In the data rows, 500 means zero.
Some points, each followed by its number:
array([627, 568, 495, 519, 446, 402, 542, 334, 609, 567, 624, 481]) 0
array([646, 641, 494, 499, 469, 409, 517, 371, 651, 570, 619, 481]) 1
array([502, 580, 518, 637, 650, 463, 579, 488, 358, 688, 492, 520]) 2
array([498, 604, 524, 600, 638, 474, 556, 475, 363, 690, 521, 521]) 3
array([661, 537, 440, 444, 448, 369, 517, 310, 663, 545, 638, 527]) 4
array([630, 625, 523, 662, 510, 354, 553, 313, 675, 502, 695, 561]) 5
array([659, 590, 519, 674, 494, 378, 602, 350, 696, 512, 690, 593]) 6
array([633, 614, 539, 719, 519, 385, 542, 356, 703, 516, 659, 549]) 7
array([636, 687, 551, 675, 516, 408, 554, 368, 686, 488, 659, 560]) 8
array([632, 593, 485, 497, 451, 399, 522, 415, 654, 581, 626, 498]) 9
array([539, 555, 479, 560, 607, 448, 565, 467, 414, 710, 542, 557]) 10
array([522, 485, 463, 594, 619, 461, 560, 458, 407, 734, 511, 543]) 11
array([476, 510, 501, 616, 629, 465, 538, 436, 381, 728, 516, 526]) 12
array([614, 626, 530, 550, 478, 404, 492, 398, 649, 552, 596, 496]) 13
array([507, 602, 512, 622, 646, 460, 538, 510, 399, 693, 486, 526]) 14
array([479, 658, 513, 600, 661, 446, 519, 522, 392, 703, 506, 496]) 15
array([415, 323, 527, 362, 579, 403, 576, 753, 311, 405, 546, 589]) 16
array([464, 331, 536, 515, 588, 373, 625, 671, 338, 314, 571, 651]) 17
New points follow, each followed by the numbers of its two nearest points above by angle, nearest first.
array([586, 472, 267, 488, 372, 632, 311, 579, 542, 496, 282, 426]) --> 4 9
array([352, 339, 378, 574, 340, 568, 436, 410, 616, 375, 530, 415]) --> 4 7
array([657, 592, 723, 527, 596, 516, 439, 617, 478, 472, 496, 448]) --> 15 14
array([493, 433, 617, 600, 584, 384, 635, 430, 462, 390, 618, 587]) --> 17 6
array([460, 633, 536, 261, 521, 617, 734, 564, 486, 472, 419, 500]) --> 16 17
array([298, 308, 343, 478, 317, 600, 343, 658, 552, 460, 493, 326]) --> 16 17
array([430, 287, 513, 504, 611, 382, 590, 644, 335, 338, 591, 622]) --> 17 16
array([706, 480, 673, 516, 633, 547, 467, 518, 509, 505, 534, 513]) --> 8 7
array([300, 391, 373, 435, 299, 600, 376, 650, 519, 373, 429, 310]) --> 16 17
array([718, 506, 698, 522, 592, 454, 464, 649, 505, 377, 510, 655]) --> 17 16
array([441, 656, 519, 227, 499, 614, 742, 562, 488, 503, 424, 479]) --> 16 15
array([497, 406, 601, 638, 641, 386, 631, 459, 495, 409, 624, 604]) --> 17 6
array([457, 415, 583, 554, 595, 424, 623, 363, 467, 478, 606, 433]) --> 5 12
array([462, 566, 462, 409, 629, 401, 545, 555, 276, 539, 469, 611]) --> 16 3
array([534, 364, 412, 363, 317, 706, 189, 694, 653, 465, 321, 353]) --> 16 4
array([366, 307, 352, 545, 316, 583, 456, 408, 635, 388, 503, 427]) --> 4 0
array([767, 421, 658, 509, 582, 459, 448, 550, 509, 403, 496, 645]) --> 17 6
array([378, 280, 352, 539, 284, 538, 445, 370, 600, 362, 522, 410]) --> 4 0
array([584, 482, 256, 460, 355, 669, 296, 472, 531, 568, 299, 310]) --> 4 1
array([542, 464, 568, 661, 687, 341, 310, 374, 565, 479, 480, 554]) --> 7 5
array([485, 336, 567, 500, 608, 354, 594, 625, 350, 298, 562, 644]) --> 17 16
array([311, 570, 278, 205, 225, 782, 492, 556, 620, 452, 283, 277]) --> 16 4
array([331, 313, 380, 554, 309, 574, 440, 412, 635, 403, 540, 401]) --> 4 0
array([610, 357, 591, 568, 463, 374, 582, 451, 680, 291, 749, 566]) --> 6 5
array([356, 323, 382, 555, 307, 542, 417, 383, 584, 348, 525, 431]) --> 4 0
array([329, 277, 523, 447, 239, 684, 311, 306, 561, 483, 333, 336]) --> 4 0
array([479, 305, 543, 533, 627, 435, 564, 685, 397, 378, 534, 627]) --> 17 16
array([739, 539, 667, 522, 631, 513, 456, 575, 503, 466, 510, 501]) --> 8 13
array([491, 421, 607, 602, 587, 376, 639, 444, 459, 403, 630, 594]) --> 17 6
array([586, 232, 367, 478, 311, 625, 293, 560, 703, 410, 435, 486]) --> 4 9
array([269, 424, 367, 497, 339, 602, 361, 709, 522, 369, 434, 293]) --> 16 17
